128 stands for zero in the data rows.
Here are some points, one per row:
[ 91 105 159 135 193  58 178 151  62 106 125 131 138 164 128  91 184 199
 137  81 141 114 103  97  79 138 169 164 175  91 108 179 168 116  55 152
 104 120 109 171 140  98 113 180 153 185  92 121 147 182 225 181  90 189
 195 215  86  95  77  90  96 137  90  89]
[153  36 132 110 123 196  59 148 130 213 112 108  68  89  99 120 116 106
 170  42 124 132 133 182 149 131 117 174 178 127 186 101  75 161 114 116
 101  44  38 133 155  94 139 121  99 157  94 206  97 165 199  38 161 145
 159 125 198 134 149 131 127 179  78 138]
[138  83 160 161  93 178 183 212 156 178  60 127 199 169 147  51  98 122
 128 118 163  77 171 134 136 127 172 218 118 189 161 130 100 126 135 116
 126 199 102 177 148 111  78 180 156  96  98 102  99 107  78 146  91  77
  19 133 154  86 123 137 236 108 102 154]
[153  56 131 148 113 207 144 135  98 163 180 227 128 147 118 148 168  98
 144  84 107 198  77 173 183 137 148  32  80 139 116 177 136  67  55 154
 138  85 127 115 167  83 107 137 106  98 150 234 203 144 110 134 148 173
  99  54 117  85 105 159 105 126 159 132]
[ 95 140  81 115 124 144  67 119 126 155 149  62 153 179 183  40 237  80
  92  86 171 147 131 168 121  96 194 208 109 111 170  15 125 129 120 100
 111 120 150 127 104 153 179 159 175  53 135 154  84  52  62 130 112 161
 139  65 121  80 199 172 113 164 136 142]
[171 117  76 134 129 130 141  64 186 140 126 189 129 216 119 136 162 122
 177  66 183 121 176 105 140 159 126 149 197  37 112  57  81 165  82  63
 210 140 106 124 135  72 127  84 207  98 233 111 206 107 178 114  76  97
  84 140 167 170  95 159 167 109  86 133]
[152 113 228 153 161 110 194 164 157 155 105 161  85 133  95 209 130 170
  29  52  70  76 141 152 131 153  95 106 140 121 146  98 150 185 155  67
 164 164 148 198 174 182 134 178  60 133 121  97  62  72  90  86 121 119
 119  76 110 203 180  69 114 151  92 106]
[ 73 146 170  96 102 129 135 162 117 164 119 157 167  39  94 154 146  72
 136 148 115 119  60  86 134 194  86  76 169 117 168 114 245 190 138 103
 132 132 153 103 134 145 143 108 146  80 118 192 167 149 188 149 201 106
 132 174   7 151  99 187 145 122 117 181]
[ 44 168 106 147  88 134 131 110 168  65 131 120 127 197  99  77  93 141
 136  55 238 186 111 209 101 137 134 153 149 126  78 146 140 162 192 185
 144 134  56  80 175 158  71 115  65  99 128  76 169  89 116 124 159 157
 131 171  90 145 117  95 161 105 105 103]
[ 91 126 114 167  91 166 135 191  54 126 184 164  22 156 169 161  88 120
 146 138 157 179 111  90 127  59 137 116 134 139 207  87 100 118  75 107
 195 161 105 189 113 166 155 119 183 205 204 185 148 111 127  68 189  82
 159 110  98 133 152 131 178  60 160 122]
[187 175 139 109 131 180 158 153 176 133  97 114 130  79 100 137 117  54
 153  78 180 141 135 103 115 105 105 118  72 132 136 107 111 145  61 101
 110  33 110 122  39 144 100 117 158 140  61 101 129 119  65 141 119 148
 207 119 131 102 114  91 188  47 133 156]
[151 168  86 185 232 152 118 159 147 180 152  85  86 137  50 192 171 125
  62 238 155 101  93 130  82 113  91 161 140 175 149 100 150 192 132 139
 173  90 112 151 150  89  40 104 105 128 101 136 133 229 116 161  98 131
  77 109 168 213  77 113  84 150 154 103]
[146 161  73 138 135 116 152 153 114 193 118 172  81  86  94 121 106  87
 111 133 118 135 234 190 147 136 135 187 128 138 110 151 128  88 180 114
 171 152 113 103  81 115 136 208 111 130 109  57 172  97 175 154  92  94
 140  66  41  89 137 207 115 153  91 124]
[106 169 182  71 154 132 117  61 155 113  43 164  92 136  79 164 161 138
 144 120  33  99 140 162 126  67 149 118 116 117 130 133  97 160 158 206
 159  98 152 126 106 124 162 126 149 120 144 113 155 127  72 141 182 173
 113 176 141  91  96 122 185 187 208 168]
[174 129  71  60 162 111  59 147 157 154  90 133  91 101 147 136  87 131
 181 110 159 190  93 165  55 126 100  84 185 110 145 127  88   9 150 157
 124 120 189 121 125 125 176 116 147  80  43 131  58 107  71 146  72  67
  81 172  75 174 201  88  79 168 115 132]
[118 118 127 188 111  93 114 115 142 194 207 126 131 101 170 140 122 177
 123 178 126  55 154 133 113  84 132  72 158  83 204 188  82 141 211  70
  95  63 161 103  79  88 107 223  84 105 135 123 131 174  66 143 160 171
 119 170 125 115 114 126 121  81 148 126]
[152 194 160  96  74  76  49 157 113 147 151 134 152 141 160 124  93 103
  87 148  64  67 142  95 130 173 103 136 151  66  96  93  79 118  99 171
 159 176 105 122 113 210  72  76  62 160 109 132 183 135 142 115 111 113
 115 131 152  59 109 100  58 122 106  98]
[ 86 109  94 163 114 115 136 114 168 134  83 166 238  95 167 139 136 205
 107  94 173 255  86  87 126 131 140 184 130 130  35 100  86 124 111  80
 152 163 208 158 103  83 109 126  86 201 145 102 133 155 104  74  98 171
 135 105 107 109 146 170 134 188 147 207]
[ 81 140 153 130 100 139 184  98 116  72 183  12 121 125 166 156 190 121
 140 147  68 102 138 189 175  58 185 201 164 107  31 157 173  98  77  50
 133 146 160  89  91 120 158  77 112 162  75  84 108 120  82 149 144 123
  73 108 107 169 126 134  89 144  84 110]
[165 141 195 129 116 178 102 118 129  69 154 156 203  31 103 103 177 167
 237 108  92 141 142  81  38 132 120 154 125 165 130 157 108 225 169  95
 142 202 142 151 134 138  94 171 151 154  92 130 110  77 105 197 108 155
 114 108 136 146 105  97  95 106 135   0]
[180 140 156  74 124 103 114 153  87  10 147 130 110 169 166 145 111 140
 139 148 166 163 142 106 189  81  81 110  71  89  99 147 150 163 164 113
 144 102  92 178  98 113 133 175 135  27  46 150  99 133 160  46 146  98
  85  87  94 136  88 138 115 174 193 176]
[103 113 136 176 160 144 101 133  69  95 133 159 125 138 151  83  78 133
 181 164 155 106 111 155 173 127 104  53 131 111  90 128 204 170 128 164
 173 123 184  68 122 169 204 114  98 219 107  96  82  99  85 113   7 154
 104 130 189 119 116 215 124 102  82 161]
[145 161 168 103 182  90 138 158 128  88 180  47 166 120 157 167 145 102
 134 173 127 203 191 108 138 138  65  87 121 201  81 140  99 112 163 174
  97 121 142 162 180 128 172  55 188  92 188 110 121  99 159 141 150 138
  92 178 146  51 149 149 127 123  64 110]
[113 153 102 149  81 116 124 150 108 147 152 121 136 192 101  64 180 200
 110 147  30 126 100 116  80 169  29 118  72 115 131 141 169  54 170 139
 143 124  92  97 115  56 132  61 135 132 136 101  70 124 110 111 124  82
 238 133 191 144 105 115 170 160  94 134]
[123 105 119 106 139  90 111  95 138 107  76  67 114 145 194 203 106 164
 170 178  77  80  46 141 171 229 199  72 129 117 130  86 163  99 148 217
 111 151  73 176  93  90  76 139  98 201 194 113 138  79 210 130 130  78
 165 136 126  91 100 126  82  49 174 130]
[111  86 109 181  76 122 143  84 135 123 111  73  45 129  97  76 129 104
  66 156 115 153 183 144  55 211  91  89  75  79 155 241 145 137  92 163
  65 124 146 177 109 163 158  72 154 152 181 183 157 110 130  57 159 154
  85 132 112 154 104 115  96 103 173 158]
[119 153 148 159 111 155  92  13 143  81 152 156 122 115  53 130  93 126
  88  96 184  39 127 123 166 109  79 122 124 201 192 141 104  18  76 143
  98 164 145 166 189 154 109 131 158 138 117 112 114 124 186 137 122 144
 206  83  88 102  75 205 135 126 158 140]
[161 139  77 177 154 118 183  65 143 151 100 133 221 111 168 168  77 135
 101 212 126 129  93 106 130  75 177 144 122 115 255 176 136 153  87 124
 111  95  96  68 222 134 190  98 104 138  95 115 177 107 183  78 150 106
 142  88 151 113 130  20 138 131 156 104]
[149 124  79  70  84 138 200  99  71 106  81  57 105  89 206 132 104 155
 119 173 129  65 115  48 164 229 127 140 108 168  93 139 106 105 160 149
 130  76 125 101 131 162 166 140 110  82 161 114 105 187  67 226 162 156
 136 153 126 149 255  97 135 204  99 111]
[189  51 119  92 109 101 110 121 174 123 135 139 104 130 114 111  75 114
 160 137 132 101  77 151 120  77 116  94  83 169 136  65 142 157 193 141
  49 190 162  51  56 164 118 118 196 109 150 143 168 201 144 179 129 106
 180 123 143 140 135  33  59 209  92 179]
[ 64 135 118 100 133  83  94 191 175 114  94 162 200  90 146 126 168 115
 141 201 140 124 160 151 146 103 186 148  70 152  24 178  74 104  79  84
 144 136 107 154 131 182 163 137  86  74 142 117 124 132 128 137 114 126
 151 178 202 206 129 155 191  93  96  84]
[150 122 103 109 168 169 122 135 102  76 186 135 122  95 116  93  70  81
  34  66  90 139 104  49 149  94 183 133 131  96  81 144 139 144 155 156
  55 127 170 107 169  92  82 161 139 133 137 115 106  82 159 159 151  93
 136 208 224 135 186 190 136  77 192 134]
[ 89 149 153  95 158  51 137  99  81 151 110 140 112 179  67 128 107 116
 142 149 116 162 204  91 135 124 150 103 172 192 137  83 171  90 141 109
  61 147 146  58 143 122 119  97 107 145 182 167  69 228 134 118 147 138
  91  66 100 136 126  91 126  69 203 103]
Along one direction, these points spread out more than along any other. Take the direction at right angles to it along which they spread out most. Then take the direction at right angles to both along which they spread out most. Go by this last direction. How many in every 100 of the points above lie lower along it than each point below? Round to a whole number. More than half of the points above lie lower than the first one.
[151 168  86 185 232 152 118 159 147 180 152  85  86 137  50 192 171 125
  62 238 155 101  93 130  82 113  91 161 140 175 149 100 150 192 132 139
 173  90 112 151 150  89  40 104 105 128 101 136 133 229 116 161  98 131
  77 109 168 213  77 113  84 150 154 103] -> 27
[ 44 168 106 147  88 134 131 110 168  65 131 120 127 197  99  77  93 141
 136  55 238 186 111 209 101 137 134 153 149 126  78 146 140 162 192 185
 144 134  56  80 175 158  71 115  65  99 128  76 169  89 116 124 159 157
 131 171  90 145 117  95 161 105 105 103] -> 88
[ 81 140 153 130 100 139 184  98 116  72 183  12 121 125 166 156 190 121
 140 147  68 102 138 189 175  58 185 201 164 107  31 157 173  98  77  50
 133 146 160  89  91 120 158  77 112 162  75  84 108 120  82 149 144 123
  73 108 107 169 126 134  89 144  84 110] -> 70
[174 129  71  60 162 111  59 147 157 154  90 133  91 101 147 136  87 131
 181 110 159 190  93 165  55 126 100  84 185 110 145 127  88   9 150 157
 124 120 189 121 125 125 176 116 147  80  43 131  58 107  71 146  72  67
  81 172  75 174 201  88  79 168 115 132] -> 0
[138  83 160 161  93 178 183 212 156 178  60 127 199 169 147  51  98 122
 128 118 163  77 171 134 136 127 172 218 118 189 161 130 100 126 135 116
 126 199 102 177 148 111  78 180 156  96  98 102  99 107  78 146  91  77
  19 133 154  86 123 137 236 108 102 154] -> 52
[171 117  76 134 129 130 141  64 186 140 126 189 129 216 119 136 162 122
 177  66 183 121 176 105 140 159 126 149 197  37 112  57  81 165  82  63
 210 140 106 124 135  72 127  84 207  98 233 111 206 107 178 114  76  97
  84 140 167 170  95 159 167 109  86 133] -> 85
[ 86 109  94 163 114 115 136 114 168 134  83 166 238  95 167 139 136 205
 107  94 173 255  86  87 126 131 140 184 130 130  35 100  86 124 111  80
 152 163 208 158 103  83 109 126  86 201 145 102 133 155 104  74  98 171
 135 105 107 109 146 170 134 188 147 207] -> 82
[189  51 119  92 109 101 110 121 174 123 135 139 104 130 114 111  75 114
 160 137 132 101  77 151 120  77 116  94  83 169 136  65 142 157 193 141
  49 190 162  51  56 164 118 118 196 109 150 143 168 201 144 179 129 106
 180 123 143 140 135  33  59 209  92 179] -> 3
[145 161 168 103 182  90 138 158 128  88 180  47 166 120 157 167 145 102
 134 173 127 203 191 108 138 138  65  87 121 201  81 140  99 112 163 174
  97 121 142 162 180 128 172  55 188  92 188 110 121  99 159 141 150 138
  92 178 146  51 149 149 127 123  64 110] -> 61
[165 141 195 129 116 178 102 118 129  69 154 156 203  31 103 103 177 167
 237 108  92 141 142  81  38 132 120 154 125 165 130 157 108 225 169  95
 142 202 142 151 134 138  94 171 151 154  92 130 110  77 105 197 108 155
 114 108 136 146 105  97  95 106 135   0] -> 73
[ 95 140  81 115 124 144  67 119 126 155 149  62 153 179 183  40 237  80
  92  86 171 147 131 168 121  96 194 208 109 111 170  15 125 129 120 100
 111 120 150 127 104 153 179 159 175  53 135 154  84  52  62 130 112 161
 139  65 121  80 199 172 113 164 136 142] -> 9
